In the data rows, 128 means zero.
Here are some points:
[123 95 152 119 116 122 121 96 123 132 122 116 122 138 159 120 109 105 121 138 126 122 146 113]
[179 234 126 104 144 120 170 121 178 133 199 39 136 97 71 54 115 255 130 131 148 179 123 124]
[119 178 104 155 155 123 78 184 167 157 100 133 171 117 130 132 145 134 148 123 175 138 114 137]
[106 104 121 125 129 131 137 104 106 113 93 150 123 137 138 173 143 101 137 126 96 122 131 149]
[91 89 111 113 137 110 124 127 98 124 87 160 100 160 119 186 147 106 160 128 122 107 133 167]
[175 149 130 93 118 128 184 100 135 104 177 84 119 96 130 82 128 172 100 162 104 132 130 121]
[89 39 140 204 71 139 32 147 119 151 37 223 175 179 207 156 147 0 145 102 169 83 95 110]
[152 140 144 133 124 154 141 106 133 128 164 96 127 111 144 89 139 141 110 144 123 150 105 87]
[105 215 78 122 163 133 103 180 186 120 129 116 170 76 86 130 141 219 163 127 144 166 124 162]
[135 122 129 80 133 150 194 80 107 87 155 107 100 128 119 143 117 147 108 166 80 118 142 148]
[150 179 110 85 152 150 190 108 103 126 185 87 77 125 104 111 129 190 114 136 107 150 147 119]
[114 106 111 155 109 116 74 158 156 172 87 181 178 129 133 129 135 79 128 154 164 102 115 158]
[67 84 119 123 127 125 98 137 93 151 80 185 114 174 156 210 142 57 129 122 99 102 165 159]
[163 156 155 45 123 156 236 51 104 77 215 40 77 123 118 92 91 199 95 173 89 162 159 106]
[110 106 149 120 127 126 142 125 100 115 127 129 94 147 139 142 126 98 126 114 97 125 137 124]
[160 192 112 140 141 89 114 174 169 166 134 93 167 112 121 80 128 181 138 108 178 163 106 116]
[217 168 164 116 110 160 171 54 145 121 203 55 111 93 148 60 146 180 78 160 109 133 125 83]
[152 151 140 114 138 128 146 113 156 123 146 100 111 107 111 112 116 175 114 147 132 130 135 132]
[197 183 157 84 120 134 193 92 119 115 199 68 111 106 117 63 117 182 94 157 112 146 134 98]
[212 169 176 129 125 123 192 65 131 119 203 31 96 101 140 34 101 169 101 155 112 155 118 81]
[61 136 85 146 153 106 89 210 160 134 77 171 145 123 123 192 142 126 176 120 138 144 142 168]
[75 4 144 196 84 146 54 127 100 138 36 227 177 166 205 203 139 0 120 128 139 66 116 126]
[71 81 103 202 123 120 32 181 125 154 38 232 170 177 154 198 146 14 176 98 165 84 113 139]
[155 127 114 136 111 123 113 127 140 107 138 137 141 136 132 109 138 123 136 147 141 141 115 112]
[166 152 137 147 100 145 128 105 160 119 161 72 143 113 156 83 130 168 121 128 133 156 122 108]
[211 229 126 84 139 132 224 89 157 82 225 40 103 71 86 74 108 255 91 168 108 188 132 113]
[111 77 155 154 120 138 78 124 81 160 104 150 124 156 157 151 144 51 127 110 159 106 119 118]
[76 41 132 172 115 130 54 158 98 146 57 216 157 168 159 195 144 7 145 101 126 63 127 137]
[91 91 109 142 127 127 94 140 138 134 81 196 142 143 123 206 137 88 137 119 136 82 140 163]
[138 172 109 99 126 146 161 102 147 94 167 110 115 110 98 116 128 192 90 144 85 149 147 140]
[153 169 109 100 147 115 146 122 144 137 162 94 114 98 108 103 133 184 131 124 121 144 125 144]
[152 163 141 97 128 124 155 115 133 115 159 102 116 123 130 109 125 177 118 131 112 141 142 114]
[108 134 105 111 142 111 161 145 115 113 116 106 82 112 102 140 133 151 132 122 110 146 133 141]
[57 70 112 159 111 152 78 150 110 116 73 210 146 155 157 200 152 34 138 125 139 79 125 143]
[128 23 159 168 85 148 83 97 103 115 94 176 134 154 197 153 146 14 112 119 126 66 130 103]
[114 180 123 120 149 113 114 167 150 135 142 94 133 100 93 111 116 180 145 124 140 184 105 141]
[57 53 123 134 145 146 114 120 97 124 80 204 115 146 160 226 154 59 121 134 106 69 133 144]
[85 32 154 185 90 144 50 123 96 161 56 234 184 185 207 207 161 0 144 116 136 59 123 128]
[80 25 156 197 88 106 49 139 102 150 53 212 160 173 199 190 128 0 138 101 146 86 113 116]
[166 211 106 77 183 131 223 120 151 88 199 42 80 68 49 93 109 249 133 140 104 182 136 136]
[150 161 129 69 156 107 200 87 121 108 188 43 84 97 90 101 93 202 127 139 103 136 142 132]
[94 103 110 124 129 108 85 156 109 139 98 172 131 141 133 186 142 80 146 134 141 108 119 136]
[87 28 144 218 88 106 0 181 122 190 8 234 192 157 184 177 144 0 163 109 194 83 99 126]
[103 95 125 137 153 104 121 140 113 127 90 147 128 138 142 146 142 125 151 116 136 135 136 151]
[132 108 125 171 102 139 77 133 153 141 110 174 176 153 159 137 134 85 134 116 155 99 117 112]
[140 138 139 114 133 137 162 98 111 136 148 107 118 115 133 129 109 134 132 128 101 120 126 127]
[169 221 139 56 156 132 244 96 146 115 209 42 78 81 66 84 111 244 120 154 96 174 157 135]
[237 184 139 105 110 129 208 65 138 111 231 32 100 85 98 8 115 207 86 163 133 147 114 104]
[154 215 122 61 171 116 185 113 143 123 193 84 88 99 76 107 104 227 123 148 117 153 137 143]
[176 222 135 84 152 109 188 136 147 119 179 30 111 91 81 61 115 237 140 130 122 189 150 116]
[154 136 131 141 123 112 122 122 141 143 126 127 134 111 112 133 110 143 122 134 144 144 116 126]
[107 94 134 119 114 139 125 113 123 110 114 148 129 143 137 148 135 70 118 148 118 116 133 132]
[41 44 153 184 124 113 46 160 110 155 31 230 152 157 170 202 135 21 157 103 151 89 115 148]
[58 92 117 206 141 73 0 236 138 181 13 207 198 134 155 185 142 33 180 89 199 122 115 133]
[143 73 144 184 99 133 73 126 137 144 106 144 166 130 168 110 122 84 128 118 146 126 101 108]
[82 123 141 148 152 131 74 173 130 144 83 180 168 141 141 192 153 101 133 106 153 102 115 142]
[186 154 151 67 130 152 238 46 107 81 212 64 70 81 104 59 115 184 101 165 55 138 143 133]
[65 98 127 136 143 131 118 127 117 125 128 165 118 159 125 162 128 111 136 113 129 116 138 163]
[148 174 110 140 123 112 139 151 124 136 136 108 119 131 120 111 102 180 145 139 123 174 124 135]
[169 229 111 20 167 132 255 101 131 90 223 30 58 77 34 96 92 255 112 177 83 177 174 154]
[208 181 153 70 123 144 226 29 129 96 242 16 88 89 105 27 111 248 64 152 97 160 137 83]
[113 111 115 146 101 114 80 129 129 147 100 168 155 148 155 156 131 70 115 134 151 104 119 120]
[173 213 116 48 178 140 239 78 138 103 205 50 68 83 65 96 123 234 103 148 95 160 150 131]
[44 41 136 138 123 117 96 148 94 143 47 195 113 160 140 237 108 35 134 110 127 68 150 170]
[88 67 114 190 102 133 59 135 127 152 69 207 186 160 166 175 157 41 130 125 140 82 125 132]
[197 106 161 160 90 116 97 120 153 158 148 123 160 121 170 78 128 115 124 125 140 127 112 76]
[192 183 138 90 139 122 189 104 144 113 186 45 108 84 105 51 113 206 110 141 121 164 115 108]
[152 106 145 145 98 148 138 93 129 120 120 145 138 124 152 116 129 80 116 163 140 110 107 110]
[106 67 156 144 115 121 95 127 113 139 97 178 149 139 146 140 129 55 114 115 135 110 122 132]
Then 40 other points, each followed by its number:
[76 25 158 147 120 144 111 113 75 111 70 188 122 164 176 181 141 36 130 104 78 70 129 137] 0
[161 164 118 115 127 122 156 113 123 154 176 90 120 130 104 86 115 186 120 144 148 139 123 108] 1
[99 109 128 154 115 110 101 170 133 138 73 155 137 124 134 143 135 72 152 131 132 121 124 144] 2
[190 165 146 58 133 143 203 42 96 123 211 63 80 124 108 94 111 203 89 177 99 137 139 111] 3
[188 230 136 40 171 143 255 50 117 85 241 24 48 92 63 64 114 255 98 145 77 171 159 132] 4
[55 71 143 133 133 139 79 141 97 141 67 189 138 170 142 203 130 58 137 123 124 94 143 150] 5
[94 69 135 162 117 129 75 146 114 134 62 193 158 170 171 167 142 41 149 113 131 107 128 124] 6
[148 122 169 83 145 137 185 83 98 106 163 81 76 121 128 142 121 150 93 131 99 125 151 119] 7
[65 54 121 170 119 133 75 150 118 131 45 223 170 150 161 209 158 20 139 112 124 85 121 150] 8
[124 0 174 233 38 139 31 107 103 162 78 241 164 200 242 143 154 0 103 125 174 30 104 68] 9
[114 189 87 128 149 91 116 203 166 135 108 113 143 105 76 129 121 196 185 108 138 173 128 155] 10
[84 86 147 133 115 129 110 135 109 123 98 149 135 160 148 146 138 75 136 119 131 111 121 122] 11
[211 249 106 70 156 135 203 106 174 135 226 17 92 85 72 43 99 255 113 154 137 191 131 125] 12
[179 200 120 72 130 143 197 102 136 107 195 54 94 106 107 84 110 223 110 170 109 173 148 122] 13
[187 209 110 100 153 147 200 95 166 91 196 56 121 75 102 73 132 255 107 144 88 163 134 121] 14
[109 133 124 133 128 92 93 150 156 146 127 130 149 125 139 112 124 123 149 119 134 140 108 124] 15
[96 125 141 115 141 112 142 142 95 146 123 138 119 135 124 125 136 134 153 118 122 123 125 145] 16
[136 148 122 101 133 138 152 89 129 116 159 103 116 106 112 100 125 163 133 159 110 113 132 141] 17
[91 71 139 129 105 142 134 98 97 135 115 153 107 156 167 174 131 64 113 145 114 95 152 119] 18
[183 242 126 53 176 138 227 101 149 113 209 44 120 81 57 83 108 255 106 144 102 182 153 128] 19
[109 126 117 125 123 106 123 155 132 132 102 138 127 148 125 136 131 125 151 111 119 140 133 146] 20
[192 197 125 108 130 144 168 88 155 103 199 60 109 98 108 48 125 220 128 139 124 150 134 112] 21
[85 58 136 206 113 114 35 192 107 159 54 205 156 181 159 153 136 21 166 88 170 90 96 144] 22
[153 122 173 111 124 157 187 73 100 108 173 86 94 115 127 110 119 121 94 141 82 131 130 104] 23
[124 101 127 137 117 126 115 125 115 118 120 145 132 154 126 131 126 105 139 126 126 128 119 124] 24
[97 103 117 167 112 141 90 146 133 145 96 170 149 146 166 163 150 90 138 112 147 116 115 122] 25
[155 192 75 132 144 126 123 158 159 127 134 114 151 87 99 108 154 207 119 130 135 168 114 133] 26
[153 231 83 75 175 126 190 159 182 96 166 58 108 78 44 87 115 255 150 150 110 192 138 178] 27
[136 175 118 108 140 165 169 98 150 98 177 106 130 121 117 127 122 181 108 137 103 130 138 151] 28
[130 93 134 149 106 129 93 133 131 130 108 154 147 151 151 129 129 80 134 134 153 99 134 113] 29
[82 126 100 164 117 138 59 183 154 141 64 194 177 162 142 168 156 91 138 112 158 113 96 131] 30
[105 47 155 184 99 149 62 144 101 134 62 180 152 174 188 169 142 21 151 109 129 91 113 106] 31
[141 120 145 128 105 129 106 122 142 120 136 134 144 108 144 147 125 107 103 142 115 103 134 119] 32
[81 132 89 121 136 116 114 166 136 124 107 141 119 121 99 162 131 128 150 126 126 131 124 155] 33
[69 25 125 182 101 121 38 160 122 139 27 231 164 181 178 203 144 0 159 113 139 84 129 148] 34
[45 96 86 190 130 96 32 215 134 152 47 229 163 146 130 202 145 51 168 108 172 113 103 156] 35
[46 53 107 179 125 109 18 203 123 160 19 237 157 157 158 206 161 15 176 97 171 82 121 147] 36
[190 226 131 94 155 106 201 119 159 117 201 38 110 88 89 25 102 255 146 139 128 192 140 105] 37
[62 128 74 169 147 113 54 218 148 145 56 176 173 138 114 186 154 103 183 98 160 138 113 178] 38
[173 184 128 71 150 135 200 90 124 93 195 64 72 104 86 80 127 224 108 141 74 154 142 132] 39
Which two of these numbered points are nearest to each point below, ignoring the direction in which the first points spread most? Their numbers follow each, nearest first.
[188 188 115 40 126 109 239 61 134 95 219 9 74 94 91 65 95 235 122 171 89 174 161 124] > 34 11
[108 27 164 161 102 136 82 102 93 148 74 186 138 159 196 164 143 19 114 109 121 80 122 124] > 23 3
[95 175 69 144 166 106 91 199 158 133 89 163 140 123 81 158 139 150 175 110 139 152 127 169] > 38 27
[124 98 138 167 117 115 108 143 111 130 86 132 131 124 155 142 135 96 138 121 132 138 124 111] > 6 24
[123 168 122 105 171 109 134 166 142 131 126 119 109 111 86 147 137 169 157 112 138 144 129 143] > 36 33
[136 77 145 156 99 141 99 111 124 138 117 174 150 146 146 121 137 79 120 136 150 97 123 104] > 29 21
[122 105 180 123 145 109 161 92 85 128 134 113 96 136 114 142 92 132 117 119 101 147 115 113] > 7 11
[162 42 183 188 72 138 100 65 97 154 131 149 162 144 215 83 141 23 81 131 143 81 123 64] > 9 23
[49 84 94 203 120 134 8 219 158 166 16 227 198 148 173 192 164 34 163 95 178 97 107 145] > 30 26
[82 145 95 98 153 117 114 149 125 143 104 185 155 152 109 191 120 95 136 139 119 106 147 159] > 19 33
[68 30 148 196 97 118 32 189 101 155 29 226 157 167 169 221 127 0 142 105 132 86 122 164] > 34 2
[166 235 89 47 153 137 220 70 152 91 226 27 79 91 64 67 130 255 111 170 103 159 151 142] > 17 28
[145 160 135 135 120 115 114 124 131 144 148 117 141 145 112 94 126 150 131 126 156 135 113 117] > 1 22
[94 149 101 130 150 133 106 172 150 147 83 164 140 115 105 174 143 131 166 120 133 125 133 170] > 27 33
[123 151 133 66 159 140 197 106 114 117 159 82 89 125 84 141 106 185 104 140 103 147 148 138] > 5 4
[119 191 85 77 168 141 170 127 135 98 143 102 93 99 61 131 138 206 128 127 99 149 144 159] > 33 36
[113 161 137 53 154 130 195 93 115 107 168 85 72 111 82 148 94 204 112 152 91 163 155 143] > 5 4
[41 56 136 177 118 112 57 179 98 169 54 212 151 163 151 205 136 24 149 105 144 87 121 133] > 16 20
[47 61 88 218 89 121 0 214 152 165 27 240 217 158 182 206 154 0 162 94 177 94 95 145] > 30 26
[65 44 120 198 106 138 41 161 140 125 40 229 181 161 181 190 157 21 138 103 137 71 106 121] > 14 25
[204 162 174 65 124 151 249 11 116 85 242 15 77 83 105 29 118 221 78 182 90 132 130 77] > 23 3
[116 116 164 145 116 113 107 115 119 171 136 134 151 141 159 115 119 97 142 106 153 125 108 112] > 1 29
[92 77 137 185 107 128 56 154 119 147 76 200 160 179 176 174 141 30 136 113 134 105 114 125] > 6 24
[155 113 149 87 127 146 185 86 93 94 151 97 83 147 137 111 121 123 107 132 77 121 145 131] > 0 7
[149 223 108 103 162 107 159 143 182 109 173 63 130 71 62 81 107 235 134 144 153 183 109 146] > 35 38
[149 189 133 68 143 126 187 90 137 113 197 59 104 98 92 76 101 224 128 164 111 162 127 125] > 17 13
[146 161 115 93 132 127 144 112 124 122 144 95 127 111 121 112 108 174 139 150 119 147 148 123] > 13 34
[174 218 105 86 153 129 223 92 155 112 203 51 104 74 64 77 108 249 123 149 106 156 149 144] > 19 8
[171 186 137 108 150 99 166 127 142 131 161 66 118 114 98 71 114 202 131 140 153 166 128 116] > 37 22
[151 197 106 127 143 127 124 169 161 147 139 111 159 114 109 112 126 189 129 128 143 170 124 133] > 30 26
[193 255 126 57 187 145 255 98 164 81 228 22 65 73 42 72 95 255 104 149 90 208 153 120] > 19 8
[138 196 93 80 140 154 208 94 129 88 185 66 83 114 89 126 115 227 93 156 103 162 147 142] > 28 5
[198 208 156 31 143 141 252 39 113 107 242 22 66 101 85 62 102 236 91 164 79 169 160 104] > 3 18
[148 201 83 94 141 144 166 136 148 93 158 97 121 103 87 107 136 201 125 143 117 163 131 142] > 30 33
[91 107 123 139 141 151 99 133 132 130 98 170 136 113 124 171 151 79 124 113 131 99 129 144] > 8 28
[107 152 101 109 142 128 136 138 140 103 135 141 156 138 106 144 136 155 119 132 112 141 144 142] > 19 28
[188 174 136 73 134 156 203 46 142 89 218 33 90 74 108 67 110 216 83 159 102 132 138 98] > 32 17
[104 39 165 184 85 134 79 151 94 150 74 182 143 186 180 163 125 5 149 109 134 93 128 116] > 31 11
[70 5 159 156 94 119 78 140 74 147 56 200 122 189 172 200 124 0 123 107 122 74 129 118] > 7 18
[116 123 126 144 149 101 101 162 137 151 99 144 144 111 126 147 130 119 142 113 140 139 124 133] > 36 2
[145 183 109 112 149 153 167 106 139 121 166 98 118 119 104 97 133 187 102 119 127 150 109 125] > 25 14
[120 169 123 106 145 139 162 125 134 113 125 118 109 111 110 133 135 152 127 139 81 146 136 131] > 8 39
[101 88 140 164 124 112 48 176 113 160 71 185 157 155 160 150 160 61 137 111 168 106 103 130] > 22 1
[173 202 117 83 160 132 202 115 153 116 196 81 108 92 98 89 115 231 125 143 115 158 156 131] > 19 25
[59 0 135 176 94 154 56 139 101 142 29 238 150 182 191 215 136 0 124 101 136 53 132 115] > 18 7
[118 26 194 167 103 128 100 108 83 157 66 181 137 165 185 166 127 0 133 112 131 82 125 108] > 23 31
[114 125 116 138 133 121 123 150 131 131 106 136 106 138 121 158 130 127 148 112 115 145 129 158] > 20 33
[171 179 128 79 147 138 194 93 121 100 193 76 105 109 95 81 109 211 115 151 111 155 123 129] > 24 6
[133 43 157 197 103 146 57 146 103 138 88 163 141 165 191 130 147 28 123 114 138 108 121 104] > 31 29
[168 229 75 112 149 124 177 122 177 109 185 61 139 73 80 57 123 255 122 153 151 188 129 144] > 26 30
[170 194 104 91 161 134 210 125 149 98 181 45 111 82 88 79 122 255 114 142 112 185 132 122] > 14 25
[184 48 192 151 78 123 127 62 100 138 135 126 140 167 199 79 131 59 106 133 121 102 114 77] > 9 31
[121 142 122 115 111 106 114 143 143 140 137 131 140 113 123 121 129 126 117 136 151 138 123 138] > 15 2
[189 198 109 114 144 118 175 131 170 104 183 36 120 81 104 56 108 230 109 137 125 172 111 118] > 15 37
[135 224 84 60 176 127 235 114 150 86 178 77 89 83 64 125 125 246 125 141 99 165 147 153] > 33 19
[117 102 141 85 134 138 154 100 93 118 127 150 88 143 118 156 110 98 132 120 97 99 142 135] > 4 7
[189 244 128 78 146 109 193 108 155 114 220 9 119 66 60 44 104 255 128 148 121 209 129 125] > 15 37
[160 214 120 108 174 140 173 121 162 122 158 55 101 69 85 88 125 227 121 120 103 183 137 127] > 36 19
[128 139 124 116 128 130 142 109 130 116 139 123 116 143 110 117 128 143 133 136 143 129 127 141] > 24 34
[173 205 122 84 164 141 200 102 129 98 205 37 92 106 87 101 109 230 109 165 91 192 140 127] > 13 34
[108 129 115 149 115 128 93 151 140 148 112 163 149 139 136 145 137 105 129 124 154 124 107 124] > 25 12
[138 69 157 127 93 141 121 82 90 118 128 125 116 150 163 131 107 84 111 132 108 121 124 101] > 23 31
[63 79 86 193 138 104 0 230 148 181 18 238 176 151 148 216 158 13 173 85 181 105 110 152] > 35 38
[110 91 139 103 119 156 183 85 88 85 133 130 102 160 129 125 123 122 110 152 88 101 140 129] > 0 18
[112 0 168 197 72 129 45 133 89 149 43 195 166 186 210 168 153 0 129 98 139 72 103 98] > 31 23
[135 136 137 133 139 161 125 122 151 115 149 111 153 104 139 112 127 158 122 133 117 128 108 120] > 14 25
[112 64 116 174 113 101 62 169 104 151 68 170 158 154 162 144 155 52 153 101 152 101 109 109] > 22 24
[182 255 106 55 151 141 220 112 190 106 226 21 95 46 67 48 124 255 108 142 115 178 125 127] > 30 36
[98 108 120 127 152 124 116 157 129 133 95 139 122 145 114 154 125 94 149 110 113 131 145 143] > 20 34
[150 67 132 171 110 140 112 113 106 126 130 154 146 164 178 119 138 69 116 116 116 104 107 101] > 31 29
[90 54 153 179 100 92 48 161 101 172 57 180 157 165 198 160 124 27 163 87 160 91 103 105] > 22 29
[106 92 111 143 117 129 99 144 128 120 104 184 138 149 144 159 148 102 119 138 146 101 142 116] > 13 34
[67 162 76 94 158 116 133 153 138 124 128 151 109 119 79 174 118 170 132 122 127 125 154 192] > 33 27
[93 80 138 123 116 129 106 145 128 140 100 132 130 146 147 140 136 70 143 122 135 117 123 129] > 11 6
[112 107 123 170 142 132 86 169 132 153 91 139 153 125 107 139 121 128 150 123 139 134 103 143] > 22 36
[131 140 168 97 126 137 156 96 129 134 169 94 120 110 130 114 117 137 120 141 111 132 138 126] > 11 6
[104 117 147 160 119 127 77 156 142 138 103 159 149 136 141 145 132 72 150 88 136 148 114 130] > 15 25
[118 35 162 163 99 120 103 118 92 145 102 170 134 159 179 156 127 24 127 104 110 80 138 112] > 23 31
[160 152 144 61 160 138 217 75 114 97 190 51 69 105 91 116 97 231 113 149 74 169 146 132] > 5 4
[218 245 112 111 156 139 197 112 183 96 202 43 122 69 69 47 120 255 93 147 128 181 117 125] > 30 26
[97 14 179 125 113 93 123 100 51 135 102 171 103 174 174 184 117 29 103 115 104 61 136 110] > 7 0
[114 143 110 147 149 121 130 160 166 138 109 133 151 88 128 128 170 153 127 111 150 146 123 120] > 26 30
[133 179 88 149 140 137 88 154 171 145 119 122 160 123 100 122 138 170 163 121 165 149 127 163] > 26 12
[105 64 123 224 88 120 18 176 142 166 46 213 191 160 202 151 160 10 148 105 168 104 109 132] > 21 37
[173 151 153 106 118 111 149 109 96 161 179 94 88 120 123 87 96 155 89 123 135 148 122 92] > 1 29
[147 174 120 142 122 129 105 148 162 136 143 110 157 114 123 92 123 164 149 119 138 141 103 130] > 15 12
[48 77 106 175 107 139 37 170 115 129 43 215 169 178 172 206 160 22 142 116 137 87 122 160] > 28 13
[127 193 106 154 139 115 121 161 169 147 125 93 155 105 108 105 137 185 137 123 143 166 103 139] > 26 30
[150 202 118 82 151 138 193 119 134 118 174 58 106 103 77 104 114 245 105 132 112 177 139 141] > 19 20
[128 182 65 137 127 102 85 195 178 144 108 147 169 112 103 131 151 169 150 126 166 146 122 155] > 26 38
[147 202 114 82 146 117 195 111 139 118 165 67 99 115 77 89 123 236 116 131 109 162 118 154] > 20 33
[174 255 73 59 168 113 205 138 190 92 209 33 99 41 27 70 120 255 129 152 111 192 143 157] > 27 35
[99 133 99 167 126 100 45 205 147 155 73 175 148 117 103 141 134 112 158 103 168 148 114 155] > 35 10
[65 44 129 170 124 133 83 135 86 142 64 225 139 169 166 218 132 24 142 99 127 86 113 150] > 4 39
[102 110 112 169 127 157 89 138 133 104 96 168 153 142 149 152 157 86 133 127 116 94 127 154] > 28 14
[44 158 81 167 159 114 46 211 170 172 58 189 175 137 114 172 133 119 177 98 179 140 109 178] > 38 10
[175 203 140 88 152 141 210 97 148 119 210 33 94 83 95 55 109 236 111 136 109 177 130 117] > 25 6
[65 76 114 174 115 128 68 172 124 137 58 183 155 141 162 199 150 58 138 107 145 97 107 145] > 25 8
[90 182 103 62 177 130 194 138 132 98 166 92 95 105 67 129 105 219 142 141 95 159 155 151] > 33 5
[146 169 114 150 132 90 122 160 143 131 139 63 120 117 118 76 116 175 160 128 148 166 119 122] > 37 15
[46 92 86 166 146 125 60 197 128 155 29 221 148 155 131 217 143 52 160 107 144 89 129 162] > 33 36
[160 254 126 45 156 137 247 71 138 103 241 27 96 98 76 77 116 255 92 159 88 184 157 136] > 28 5
[68 27 126 171 80 124 62 156 115 148 47 226 151 178 178 196 127 1 145 121 148 55 145 143] > 34 13
[125 28 167 183 75 143 69 103 104 139 99 188 165 162 199 139 135 0 104 132 146 63 101 95] > 9 23
[144 117 133 137 126 103 109 151 125 145 106 120 132 122 140 122 138 119 140 101 134 137 120 113] > 22 15
[158 170 142 149 130 110 106 156 153 156 122 102 143 92 127 94 136 158 127 109 171 161 111 89] > 37 12
[146 55 178 179 80 123 77 106 113 142 118 158 167 153 201 109 118 42 109 120 147 93 106 86] > 9 31
[181 255 112 84 161 133 199 119 168 117 217 17 119 71 68 41 98 255 133 130 131 198 125 146] > 12 15
[195 234 115 39 156 128 238 101 157 87 223 34 78 59 74 74 108 255 90 145 84 189 164 125] > 8 34
[205 177 162 76 139 171 225 59 117 87 228 55 101 99 122 54 110 209 66 146 81 144 144 94] > 23 31
[90 88 104 179 118 103 55 168 129 155 73 185 186 128 153 164 154 53 133 115 162 109 106 140] > 15 12
[70 27 123 183 102 108 35 161 123 153 38 246 156 185 197 208 142 0 168 110 151 73 137 129] > 34 6
[148 196 119 95 138 125 163 114 160 138 163 84 130 87 86 83 124 207 122 144 156 157 135 133] > 12 36
[147 239 110 49 169 104 229 105 173 96 226 58 90 72 44 88 106 255 121 169 106 175 143 166] > 33 36
[41 88 89 193 137 115 4 220 142 161 39 227 164 177 152 217 153 37 176 99 155 123 109 156] > 35 38
[184 206 115 106 141 132 176 113 150 116 189 57 102 82 78 71 105 223 122 149 127 177 127 134] > 12 2
[121 67 137 138 105 125 113 123 118 111 84 148 118 159 150 154 118 69 142 127 98 132 123 131] > 34 6
[86 122 105 172 134 113 73 193 144 159 65 191 169 127 126 157 138 99 152 114 174 131 111 152] > 35 26
[112 79 132 157 113 120 89 140 134 129 99 177 168 135 143 168 126 68 140 129 131 86 114 124] > 32 29
[99 96 123 158 112 112 101 149 134 127 95 163 149 122 139 146 144 66 148 128 137 121 122 145] > 2 34
[148 140 129 77 119 134 183 76 116 107 175 107 86 121 120 114 121 142 104 161 114 108 167 113] > 18 3
[141 135 149 116 120 133 163 95 129 111 160 95 117 118 133 117 126 154 114 141 126 124 124 124] > 11 6
[195 193 134 67 142 138 226 75 143 99 198 35 96 99 95 76 104 233 97 160 99 147 144 128] > 34 6
[184 215 136 58 174 139 228 91 128 86 212 35 90 88 92 68 124 255 121 146 81 155 146 124] > 39 6
[162 188 132 56 153 143 210 78 133 105 204 85 92 115 83 102 104 230 106 165 98 145 160 137] > 5 4
[72 53 135 173 137 119 62 142 98 143 72 214 127 159 138 184 132 47 144 97 143 86 117 144] > 39 4
[202 217 117 37 159 152 255 61 154 66 237 18 67 63 50 59 102 255 87 151 83 170 157 124] > 8 34
[39 78 101 154 147 120 75 190 115 144 67 203 138 153 130 196 139 60 164 109 147 94 118 171] > 33 36
[112 184 74 127 141 126 95 176 197 107 123 158 160 98 106 142 163 165 143 134 167 123 133 161] > 26 30
[127 114 135 138 138 133 151 103 136 118 124 136 115 116 148 148 124 117 139 147 118 117 134 129] > 34 8
[219 238 135 30 153 128 255 63 129 91 223 12 81 92 63 57 100 255 92 159 107 174 164 134] > 34 6
[78 22 154 182 110 134 70 146 103 151 53 209 159 165 175 224 136 4 134 113 125 72 137 137] > 7 18
[130 144 144 129 125 138 141 112 113 159 153 123 123 135 124 134 125 128 123 126 139 129 134 122] > 1 25
[150 103 154 158 119 155 140 100 117 132 138 139 125 141 153 108 136 97 111 123 120 122 133 117] > 31 6
[212 118 161 147 93 138 135 78 123 135 182 84 153 119 148 40 128 127 85 144 134 134 126 88] > 9 29
[182 222 117 92 149 107 172 161 167 117 160 33 104 79 58 75 96 255 147 132 140 205 136 143] > 10 35
[77 110 108 150 140 93 72 187 108 144 64 175 130 147 126 177 143 83 156 103 148 133 129 144] > 36 20
[149 120 139 121 138 121 173 103 112 105 161 99 116 134 118 102 119 152 109 149 113 139 121 110] > 24 11
[85 115 113 96 145 119 150 126 112 104 105 166 112 144 118 197 129 116 133 139 94 116 156 163] > 5 4
[147 152 136 90 139 123 175 97 124 120 170 99 116 125 124 101 109 182 113 139 104 146 145 114] > 6 24
[142 181 118 94 130 121 152 112 141 142 177 99 107 106 103 90 122 204 103 130 140 138 133 118] > 1 25
[107 65 129 149 123 142 110 134 97 127 80 178 137 169 157 165 132 61 127 129 109 105 129 117] > 6 24
[152 100 176 99 115 145 199 58 80 103 154 76 70 144 145 112 105 112 96 144 92 115 138 105] > 23 18
[47 79 99 181 143 108 16 218 142 169 32 226 187 142 130 215 137 46 187 94 159 110 120 173] > 27 38
[119 74 169 132 106 143 134 90 99 144 132 152 135 148 168 138 120 69 114 144 111 93 122 93] > 23 3
[178 135 146 102 109 120 158 79 129 128 173 91 101 124 124 97 110 151 111 155 118 130 138 114] > 29 24
[68 45 134 173 131 135 64 157 115 140 52 219 157 164 180 201 146 9 144 100 145 78 119 132] > 6 8
[167 167 125 97 101 138 182 88 155 128 165 77 135 108 136 75 107 180 98 157 134 121 134 120] > 29 32
[118 38 158 179 94 126 80 129 85 145 80 184 150 167 207 138 140 7 123 107 141 96 120 93] > 31 23
[92 61 138 108 134 125 143 120 86 115 105 155 93 135 137 166 125 82 131 120 83 100 134 130] > 0 7
[130 194 85 162 137 104 69 194 161 160 125 113 156 90 85 112 132 184 164 115 176 173 112 140] > 10 26
[167 218 114 78 173 137 212 118 156 98 175 59 103 96 81 96 129 242 135 133 99 170 139 139] > 19 20
[139 208 82 56 150 134 194 111 138 94 172 81 76 111 77 115 133 213 127 153 125 159 146 163] > 33 36
